In the rows, zero is written as 128.
A state moves one step at a time under one of 7 hidden systems, and each row is a state written as 26 numbers. Each run below is a few steps of one system.
trace 1, T (8 x 26):
[[101 194 138 120 122 116 193 134 137 131 178  55 128 173 116 135 192  95
  164 142 116 184 126  93 153  72]
 [ 92 164 136 135 160 122  88 127 170  79 191 133 169 144 123 119 162 191
  191 110 135  95 113 145 184 165]
 [193 178 109 140 102 102 181 146 137 123 189  89 111 154  91 148 149 144
   87 113 104 133 153 125 193 120]
 [ 99 129 137 184 142 125  92 125 154 109 158  74 123 121 142  73 160 135
  162  86 164 132 189 120 164 145]
 [178 128 169 163  92 125 134 161 121 132 169 137 148  98 114 131 124 192
  104 128  77 109 168 139 158 161]
 [154  91  93 158 117 125 149 128 139 113 130 104  94  88  95  80 167  89
  116 106 156 114 183 124 127 148]
 [156 109 161 159 126 138  76 139 118 150 114 139 137 105 160 106  70 149
   97 121 138 117 156 119 144 183]
 [134  87 134 157 101 157 183 133 107 142 101 141 127  82  97 123 133 113
   99 142 113 138 164 118  98 109]]
trace 2, B, 8 rows:
[[147 143 215 147  84 129 148 168 120 136 181 103 143 126 109 135 143 173
  138 139  51 153 158 122 161 119]
 [ 94 121  91 141 143 114 130 121 157  93 156 104 123  96 124  78 216 112
  188 114 157 104 157 138 109 147]
 [196 126 135 138 124 114  79 143 130 133 142 129 123 120 138 103  82 138
   86 115 146 102 147 122 174 209]
 [113  92 164 186 103 166 170 134 111 145 109 105 126  98 107 107 133 118
  111 124 120 162 190 106 122  91]
 [104  90 167 107 130 128  79 138 136 107 129 161 138  94 133 104 148 145
  185 134 106 100 116 152  95 165]
 [174 125  76 127 126 130 169 130 121 136 122 152 138  89 112 121 130 109
   83 153 157 100 135 114 116 177]
 [107  82 153 141 135 161  97 112 125 132  75 135 108 139 119 119  73 105
  113 108 149 147 129 121 134 109]
 [120 127 173 105 111 143 154 147 110 141 128 159 162 108 125 146 132 142
  144 175  84 135 101 121  98 128]]
trace 3, T (8 x 26):
[[139  65 133 120 123 130  70 121 112 128  74 198 111 108 146 149  73 169
  105 109  98  88 115 186  81 126]
 [152 111  98  90 105 102 151 126  93 164  82 121  79 116 162 137 131  64
  102 149 113 148 119 132  41  91]
 [ 74 108 110 112 163 131  70 100 123 134  73 172 135 128 188 142  98 143
  151 124 147 110  94 158  67 114]
 [142 133 123  75 107 108 151 128 103 146 103 150 102 155 135 187 114 122
  108 144  73 141  81 155  82  66]
 [ 75 142  86  92 159 103 100 102 136 122 109 122 112 148 178 129 158  99
  177 123 152 128  92 147  73 100]
 [127 169 121 100 133 103 112 123 120 135 131 151 133 170 163 191 102 181
  122 125  88 122  85 164 119  88]
 [ 99 147  94 108 129  94 143 114 136 116 136  94  89 159 141 142 181 107
  161 109 114 141 121 155  97  58]
 [121 165 123 111 142  85  68 127 137 122 156 127 129 153 187 145 131 176
  157 110 109 107 108 168 121 131]]
trace 4, M (8 x 26):
[[144 122  72 142 118 135 205 124 113 141 115 142 132  87 112 133 158 107
   93 151 139 118 149 121  86 120]
 [114  86 145 128 139 140  66 112 124 131  75 150 104 143 149 132  69 128
  118 100 136 128 117 149 116 113]
 [137 134 141 106 101 119 172 146 102 153 131 138 140  98 141 144 156 123
  133 173  84 137 123 125  71 117]
 [ 98 118  75 118 159 133 113  95 140 107  99 161 120 143 125 145 118 134
  130 106 157 103 100 157 114 106]
 [170 146 148  93 102 106 129 145 107 156 126 120 109 146 147 152 103 114
  103 146  90 149 108 126 117 118]
 [ 73 148  97 145 148 135 153 106 130 127 120 125 140 137 146 143 151 139
  148 123 141 137 129 134 104  78]
 [153 133 141  94 119  98  91 137 133 115 143 136 107 153 131 147 118 148
  134 114  91 114 100 159 137 132]
 [132 160  86 134 130 111 171 122 125 139 137  98 119 135 138 132 157 106
  117 132 141 142 142 116 117 104]]
trace 5, Q, 8 rows:
[[  8 154 178 133 157 155 124 115 157  95 157 107 171 161 122 128 180 155
  234 128 125 160 104 122 147  75]
 [170 210 130  59 137  91 124 148 151 112 199 125 152 181 114 156 136 137
  146 158 118 118  55 115 194 181]
 [101 189 100 185 148 145 186 111 148 127 160  64 141 173 108 131 144 123
  114 105 178 169 160  87 202  84]
 [132 148 229 145 116 127  58 156 139 127 174  90 141 154 143 108 100 169
  155 111  97 150 144 117 199 158]
 [156 149 124 153 112 135 192 153 145 105 195 117 163  90  71 104 192 142
  133 151 125 109 161 105 173 180]
 [150 116 112 155 150 131  78 115 158 104 134 100 102 146 110  85 102 110
  108  77 190 115 154 118 202 173]
 [170 117 187 166  95 154 148 159 104 168 128 111 144  94 123 105  93 120
   86 152 120 155 173  81 150 164]
 [101  67 150 159 133 170 115 128 148  89 121 155 146  82  75  84 146 137
  158 116 143 101 154 131 141 163]]
trace 6, M:
[[135 103 128 137 116 159 167 124 102 145  85 177 142 116 107 171  84 147
   76 144 110 128 120 134 108  97]
 [ 88  97 147  84 131 134 113 119 121 129  86 135 108 136 135 128 130  84
  162 143 120 149  88 132  78  94]
 [131 164  98  96 142 114 137 125 117 141 128 169 160 128 162 166 123 153
  124 162 121 108  83 137  96 140]
 [125 133 108 108 129 135 156 113 131 119 110 132 106 175  94 169 112 116
  107 115 121 144  95 137 144  68]
 [107 166 148 103 135 105 103 130 122 149 135  99 127 158 182 136 129 119
  158 140 120 156 106 121 112 111]
 [120 166 102 132 135 119 155 123 140 114 162 139 148 141 122 160 155 179
  133 123 110 112 120 151 142 108]
 [146 135 119 108 127 104 110 126 142 113 140  91  82 170 118 124 133  99
  128  98 131 139 121 135 154 112]
 [129 172 128 158 129 111 129 135 123 152 155  97 145 127 175 125 137 152
  126 127 131 138 158 119 132 132]]
trace 7, N:
[[ 68 111 192 148 133 137  88 150 149 103 171 120 173  68 144  60 200 151
  235 145 122 113 155 123 111 188]
 [211 133  58 113 124 132 188 136 141 103 153 179 145  98  50 136 134 129
   68 151 149  68 113 122 169 204]
 [124  82 142 148 131 159 107 111 120 150  64  82  76 148 118  88  71  38
   91 101 187 181 152  84 146 108]
 [ 73 103 230 171 117 179 117 148 118 134 133 156 195  83 130 114 122 193
  174 154  88 137 150 116 127 144]
 [146 107  77  78 125 132 193 130 150  81 144 164 127 101  39 123 198  89
  147 156 131  90  92 134 120 153]
 [143 133 125 108 156 147  95 115 121 158  82 125 127 152 149 110  50  65
   91 143 200 150  97  76 152 174]
 [ 70 114 193 180 119 191 168 127 117 136 114 139 167 131  95 152 104 171
  127 132 100 164 147 113 151  66]
 [107 115 149  64 127 120 130 140 152  86 156 132 126 124  81 104 196  90
  206 154 109 119  82 128 120 151]]
trace 8, N, 8 rows:
[[141 151 187 118  98  92 100 150 141 111 185  75  93 181 120 141 148 158
  156  91  58 154 135 154 176  85]
 [139 194  89 144 135  78 138 138 139 131 194  74 139 116 180 100 199 134
  156 132 145 118 164 118 126 165]
 [180 137  90 165 132 109 100 123 149 106 154 118 102 149 115 129 101 168
   75  68 144  95 162 155 197 148]
 [161 108 165 164  87 110 125 150 113 150 135  65  84 110 145  90 142 106
  113 105  99 158 201 122 118 114]
 [117 107 116 170 137 122  98 130 139 112 146 144 147  71 151  91 161 173
  153 112 137  80 175 152 110 176]
 [205  88  99 120 100 117 145 139 120 125 117 151  93  98  92 127 116 114
   71 120 114 100 145 146 122 153]
 [109  85 131 153 130 142 102 116 110 153  74 121 109  99 166  96 107  95
  119 119 156 142 161 120  80 124]
 [119  89 155 136 118 149 122 134 117 124 112 188 153  88 120 142 116 181
  132 139  89 101 127 157  99 131]]
trace 9, H, 8 rows:
[[111 158 163  88 129 139 162 148 136 114 166 149 181 121  97 137 166 135
  177 183 104 128  82 107 136 156]
 [121 153  85 107 161 141 147 107 158  97 136 129 131 175  76 139 123 104
  123 119 177 124  85 112 190 130]
 [137 180 174 135 128 134 133 142 121 160 150  87 150 164 144 134  95 124
  113 145 133 173 124  80 182 136]
 [ 79 146 159 151 136 147 140 131 153  99 170 110 159 134 101 117 171 160
  181 124 122 136 137 120 167 117]
 [167 149 113 116 133 109 116 137 156 103 173 105 119 140 100 101 147 112
  130 119 151 111 127 117 185 183]
 [128 161 115 181 134 143 168 127 126 147 143  93 149 125 133 117 128 128
   99 130 164 148 171  90 162 133]
 [115 103 183 167 121 151 100 137 141 112 143 112 131 123 104  97 123 152
  144 103 123 135 163 123 173 139]
 [146 121 128 130 120 124 141 144 137 119 154 112 134  91 108  82 173 101
  146 145 142 118 150 106 132 183]]
trace 10, B, 8 rows:
[[183  56 133 158  91 141 130 139 133  89 127 185 102  99  48 147 108 196
   78  82  68  76 162 192 155 120]
 [124  94 135  97 111 107 120 134  99 166  87  91  87  87 180  74 160  24
  153 160 140 162 141 101  30 134]
 [108 128 113 169 161 160  99 113 120 134 105 210 197 100 163 159  67 228
  101 129 145  76 124 153 126 162]
 [176  67 113  87  84 124 182 133 113 119  94 135  55 126  55 144 141  66
   89 124  84 139 120 147  95  74]
 [ 64 153 134 107 169 129  75 110 113 165  90 136 164 132 228 122 101 113
  167 160 170 143  89 108  69 143]
 [162 138  91 132 120 141 184 127 129 110 137 189 146 139  69 198 109 196
   72 123  92  92 107 163 158 102]
 [109 117 118  77 130 104 117 114 128 134  97  78  63 167 141 114 148  31
  156 122 141 173 101 118  91  78]
 [112 197 136 140 153 127 112 128 122 152 152 155 199 144 187 170  90 209
  127 151 127 117 104 125 147 150]]
trace 11, Q, 8 rows:
[[113  76 162 142 126 133  62 121 133 115 100 136  98 131 137 117  96 145
  135  86 115 124 142 161 125 111]
 [161 125 125 103 102 113 164 150 108 146 135 141 134  86 131 125 160 110
  126 173 101 119 125 122  78 153]
 [101 109  72 143 158 137 114  94 142 108  98 152 119 132 126 132 121 135
  121  97 167 103 126 152 120 111]
 [159 123 159  99 103 113 120 143 104 160 110 120 101 139 148 142  99 103
  107 141  94 155 114 125 105 113]
 [ 76 126 113 147 140 139 148 117 128 125 124 146 157 101 142 130 162 153
  158 137 130 118 136 138  90 109]
 [156 129 113  82 127 102 103 128 136 114 128 142 100 156 120 149 115 125
  123 118 113 113  89 153 133 128]
 [112 155 105 143 129 122 166 121 114 153 123 102 130 129 158 135 146 112
  120 139 139 152 145 111 102  95]
 [111 127 149 132 131 124  90 125 133 117 131 144 133 143 142 144 112 174
  142 108 103 116 119 159 133 115]]
trace 12, H (8 x 26):
[[105 101 144 133 146 162 117 136 154  85 152 209 200  70  89 112 150 192
  173 156 129  62 109 141 141 210]
 [189 104  89  94 115 142 192 127 136 116 110 119  85 140  34 120 124  33
   73 139 164 139 112  90 166 139]
 [ 71 149 179 165 162 176 103 117 110 176  91 118 181 134 185 113  62 121
  129 154 184 173 129  65 140 142]
 [117 100 206 118 103 166 154 158 141  90 164 165 166 109  42 134 154 170
  170 153  66 117 111 131 166 141]
 [131 137  77  79 159 124 136 113 158 101 131 106 112 147  91  91 158  35
  149 140 203 127  88  90 152 173]
 [136 180 147 171 142 166 154 131 113 166 131 140 194 139 142 154  59 168
   75 154 156 144 131  80 184 154]
 [ 85  97 207 135 110 164 143 140 148  98 147  96 124 146  56 111 157 115
  177 118  98 168 137 113 172  88]
 [135 157 115 100 157 113  98 135 153 110 165 122 156 115 140  84 156 103
  171 153 177 103 104  98 152 227]]
trace 13, K, 8 rows:
[[168  93  95 105 144 140 105 122 129 127  92 170 128 101 114 103  89  90
   94 144 179  93 104 113 125 208]
 [121 113 154 136 118 175 185 129 102 165  85 134 145 114 105 132  94  83
   93 171 142 171 126  75 118 114]
 [ 95  83 197  97 129 159  82 133 123 124  93 172 145 122 121 128  93 133
  162 149 106 130  86 132 110 139]
 [143 142 110  66 134 127 161 136 130 121 134 166 154 119  99 140 145 101
  139 181 133 111  65 112 114 169]
 [ 94 147 127 110 157 159 134 108 135 132 102 126 139 177 113 143  91  95
  124 136 171 158  83  94 162 109]
 [130 152 203 103 114 131 118 153 121 140 149 125 150 152 128 146 106 142
  144 156  87 155  98 108 154 136]
 [ 89 143 129 103 146 136 142 126 153  91 159 138 154 138  95 129 174 134
  184 140 129 118  93 129 144 132]
 [150 163 118 112 146 120 115 127 149 115 153 109 127 168 114 123 112 113
  120 119 159 129 105 108 192 160]]
trace 14, K (8 x 26):
[[ 94 100 160 133 151 165  93 120 154 102 119 123 137 134  93  84 118 100
  162 118 174 135 121 100 173 163]
 [163 134 170 130 118 151 146 155 128 133 153 137 166 106  94 109 116 126
  117 165 130 128 126  86 171 197]
 [ 86  92 159 133 139 178 141 124 146 100 118 133 144 121  64  99 137  99
  160 135 156 139 121  99 161 139]
 [154 120 171 110 129 145 101 147 135 124 138 140 151 119 106 100  99 111
  131 153 145 123 109  93 169 207]
 [102 119 153 135 132 178 175 133 136 118 129 136 167 114  70 111 138 104
  142 160 148 144 118  85 157 147]
 [126 103 180 110 135 157  89 135 143 110 122 142 141 137  91 105  92 108
  143 136 146 131  99 103 175 177]
 [126 137 161 116 127 157 165 146 133 127 147 134 170 111  89 110 140 104
  144 176 140 138 110  80 153 175]
 [101 109 161 122 147 171 117 123 149 104 122 143 150 142  75 112 106 114
  146 133 158 133 100 102 183 153]]

Which system made each run below?
trace 15, 2 rows:
[[188  89  90 137  91  94 151 145 117 129 135 113  80  70 123  94 179  99
  106 122 108 103 183 148  78 147]
 [107  97  75 183 151 143 115  97 117 147  73 139 122  93 172 109 104 125
   95 102 184 113 173 135  85 122]]
 | K
trace 16 (2 x 26):
[[104 157 160 100 131 115 111 137 105 165 124 131 158 120 202 137 128 132
  162 173 108 143 102 118  71 135]
 [109 121  72 107 142 132 160 106 138  98 115 178 128 137  93 170 145 150
  126 120 120  97  93 168 109  87]]
 | T
trace 17 (2 x 26):
[[169 154 170 106 120  85  55 151 107 180 131  78 112 130 222  90  95  85
  128 148 137 155 134  94 111 192]
 [ 79 128 105 187 128 162 201 120 128 112 143 171 185  83 104 156 174 212
  136 134 105 101 160 155 108  89]]
 | H
trace 18, 2 rows:
[[126 117 149 130 147 113  34 128 148 105 141 148 135 127 160 109 103 178
  153  98 132  88 124 161 149 183]
 [184 127 114 153  90 126 199 148 107 150 137 111 117  94 103 124 146 110
   75 142 111 137 176 110 120 126]]
 | B
trace 19 (2 x 26):
[[100 102 140 141 108 160 190 121 105 144  90 142 124 122 101 159 126 124
  110 137  97 159 134 128  92  48]
 [ 97 127 123  67 148 108  85 120 135 114 117 159 130 137 156 137 141 125
  181 143 119 106  68 155  81 134]]
 | B
trace 20, 2 rows:
[[114 115 151  48 116  84  94 144 129 111 141 129 106 117 151 114 192  99
  212 153  79 119  85 157  55 133]
 [147 169  14 106 160 105 156 100 131 123 120 179 141 137 144 176 124 153
   87 132 160  76  87 158 109 133]]
 | H
trace 21 (2 x 26):
[[148 229  81 200 123  97 193 132 116 165 191  65 154 134 185 147 161 180
   89 122 132 143 198 112 151 104]
 [144 108 122 145 126  88  53 124 171  71 166  86  57 165 110 104 151 154
  148  33 115 104 164 185 185 114]]
 | N
trace 22, 2 rows:
[[145 178 161 180 112 153 196 151 126 146 179  87 172 123 100 118 139 141
  106 150 133 161 172  68 199 146]
 [113  95 162 166 133 169 128 137 165  81 160 122 148 104  50  76 154 132
  159 112 153 115 160 107 199 175]]
 | T
trace 23:
[[138 160 147 123 101 125 195 150 125 130 171  98 138 129  97 134 177 117
  139 156  96 156 135 103 141 111]
 [100 149 112 146 162 122  80 114 156 103 152 114 140 146 146 108 134 151
  157  98 169 110 132 134 166 154]]
 | Q
trace 24 (2 x 26):
[[136 122 164 115 139 156  97 134 146 109 133 147 146 149  86 122  84 131
  126 129 146 123  97 108 197 176]
 [131 156 137 142 121 152 197 138 120 147 143 102 154 122 103 123 140  98
  114 162 144 162 140  72 151 131]]
 | T
trace 25 (2 x 26):
[[120 151 152 166 118 115 117 136 103 172 127  91 130 122 200 125 114 146
  118 123 117 158 171 120 103 106]
 [123 103 117 142 114 122 133 128 130 106 133 162 122 107 114 148 151 184
  134 108  83  93 143 181 103  99]]
 | K
trace 26:
[[123 119 146 161 147 158  85 122 146 104 132 173 160 137 109 140  75 204
  113  99 135  94 126 148 188 156]
 [166 117 144 100  92 114 170 154 130 121 155  90  95 116  77  97 181  64
  138 147 106 147 136 104 132 140]]
 | K
trace 27 (2 x 26):
[[171  95 112  91 125 106  71 123 134 111 103 154  77 155 119 145  84 126
  100  93 114 101  97 171 132 130]
 [122 159 129 137 118 127 173 130  92 183 108 107 138 123 178 146 120 108
  106 162 123 169 138  98  82  94]]
 | B
trace 28 (2 x 26):
[[107 123 121 163 135 161 165 116 145 104 130 122 133 143  74 131 130 134
  116 106 150 137 144 117 178 100]
 [137 120 188 106 116 130 103 150 135 124 148 103 123 130 112  95 134  96
  159 140 117 147 123 104 152 163]]
 | N
trace 29:
[[179 155 124 168  99 128 180 138 126 124 165 123 126 155  83 177 110 196
   62 100  84 127 160 146 197  89]
 [ 93 125 154 137 130 102  81 124 141 126 135  41  79 149 164  75 165  74
  180  92 144 171 163 118 122 102]]
 | H
trace 30, 2 rows:
[[135 161 126 143 120 133 171 137 117 138 150 163 175 115 131 174 127 197
  109 151  92 113 125 140 128 120]
 [130 101 105 110 128 118 124 119 152  93 129 100  74 147  84 106 160  79
  143  93 142 130 128 138 143 108]]
 | T
